In the rows, 100 means zero.
A single turn carries every row of the set below to another of its rows. Some are shown first; where does it send the rows asked next?
J: 94, 90, 126, 85, 84, 85, 95, 111, 107, 99, 101, 94, 128, 88, 81, 110, 80, 110, 79, 100, 107, 119, 114, 79, 96, 124, 88, 117, 108, 113, 102, 143, 91, 120, 108, 99, 102
N: 89, 94, 112, 77, 109, 105, 106, 116, 68, 95, 89, 91, 75, 114, 83, 134, 82, 98, 76, 107, 81, 113, 91, 113, 111, 87, 111, 117, 95, 97, 113, 108, 90, 114, 125, 112, 102
C: 102, 95, 105, 82, 114, 115, 104, 107, 71, 91, 91, 93, 85, 109, 94, 109, 83, 99, 67, 115, 78, 110, 95, 109, 105, 87, 125, 120, 113, 102, 107, 106, 90, 122, 131, 112, 97
R: 94, 90, 107, 85, 126, 100, 93, 104, 68, 95, 88, 90, 80, 109, 93, 127, 88, 97, 73, 112, 72, 113, 92, 108, 96, 96, 111, 120, 99, 96, 105, 107, 78, 129, 128, 118, 97
G: 116, 95, 104, 100, 74, 77, 92, 93, 96, 105, 101, 77, 106, 115, 109, 94, 107, 84, 118, 80, 115, 108, 87, 98, 75, 98, 93, 100, 94, 106, 110, 110, 91, 61, 86, 82, 82
P: 113, 102, 113, 102, 82, 74, 81, 94, 87, 105, 113, 82, 109, 107, 109, 87, 101, 93, 125, 82, 116, 108, 101, 85, 82, 114, 98, 91, 92, 111, 104, 103, 87, 61, 86, 96, 76
B: 107, 101, 118, 94, 104, 82, 91, 115, 118, 102, 116, 91, 127, 89, 80, 111, 73, 121, 92, 105, 103, 121, 106, 79, 94, 122, 90, 124, 108, 107, 111, 147, 88, 112, 104, 105, 98
U: 121, 109, 107, 97, 76, 74, 88, 90, 98, 115, 112, 88, 115, 120, 111, 94, 95, 87, 116, 88, 120, 108, 101, 86, 77, 102, 101, 101, 99, 107, 95, 90, 89, 70, 81, 87, 91
S: 101, 99, 88, 93, 123, 91, 100, 104, 103, 102, 108, 94, 99, 99, 125, 76, 114, 84, 103, 120, 74, 101, 89, 109, 94, 93, 78, 75, 79, 86, 103, 84, 104, 111, 101, 115, 100
M: 103, 102, 131, 85, 88, 85, 105, 113, 120, 88, 107, 93, 118, 91, 88, 118, 94, 109, 88, 89, 107, 119, 100, 80, 95, 118, 90, 124, 100, 105, 99, 152, 90, 107, 101, 104, 112
W: 105, 106, 125, 83, 100, 87, 86, 106, 111, 96, 98, 89, 117, 83, 84, 124, 87, 116, 88, 106, 109, 115, 107, 72, 90, 123, 93, 120, 103, 117, 103, 150, 89, 113, 98, 102, 98
Z: 113, 107, 87, 89, 112, 105, 103, 97, 108, 102, 108, 98, 95, 110, 132, 72, 99, 80, 98, 118, 71, 96, 93, 110, 101, 95, 88, 85, 76, 89, 111, 76, 99, 107, 102, 100, 99
E: 99, 98, 106, 82, 122, 105, 96, 108, 66, 103, 94, 86, 67, 114, 96, 115, 87, 103, 72, 120, 87, 124, 94, 114, 97, 86, 120, 114, 105, 102, 111, 119, 78, 124, 116, 118, 91
L: 99, 102, 94, 94, 118, 94, 98, 105, 110, 98, 99, 87, 88, 113, 142, 79, 111, 82, 107, 118, 77, 99, 101, 103, 101, 89, 75, 91, 84, 82, 120, 81, 96, 100, 99, 110, 99
V: 110, 107, 121, 85, 96, 94, 91, 107, 116, 98, 106, 92, 128, 90, 79, 110, 83, 115, 88, 100, 118, 119, 112, 77, 91, 112, 98, 129, 116, 109, 96, 135, 95, 113, 112, 98, 113
F: 114, 91, 109, 103, 84, 68, 92, 83, 88, 122, 115, 87, 111, 118, 110, 101, 101, 98, 116, 83, 118, 110, 90, 79, 84, 102, 104, 84, 100, 113, 103, 97, 87, 71, 92, 89, 81
A: 97, 94, 99, 105, 115, 102, 91, 100, 104, 102, 104, 86, 86, 106, 130, 78, 109, 91, 112, 116, 71, 103, 89, 112, 102, 99, 79, 78, 75, 90, 112, 74, 96, 108, 109, 102, 100
D: 97, 83, 110, 80, 119, 104, 97, 111, 72, 94, 83, 82, 82, 114, 100, 116, 79, 95, 60, 113, 79, 120, 100, 109, 112, 88, 113, 123, 98, 100, 119, 102, 81, 121, 118, 113, 86
K: 98, 99, 100, 89, 108, 101, 103, 105, 103, 106, 92, 99, 95, 110, 127, 75, 107, 93, 108, 117, 72, 98, 86, 116, 102, 87, 67, 93, 66, 87, 118, 87, 98, 101, 115, 106, 99
Y: 102, 101, 104, 98, 73, 71, 88, 90, 87, 109, 111, 87, 106, 116, 112, 97, 106, 83, 121, 81, 123, 105, 108, 83, 77, 108, 92, 89, 110, 103, 104, 106, 90, 71, 92, 88, 90

S -> E
J -> Y
And these:
C -> V
G -> K
P -> A

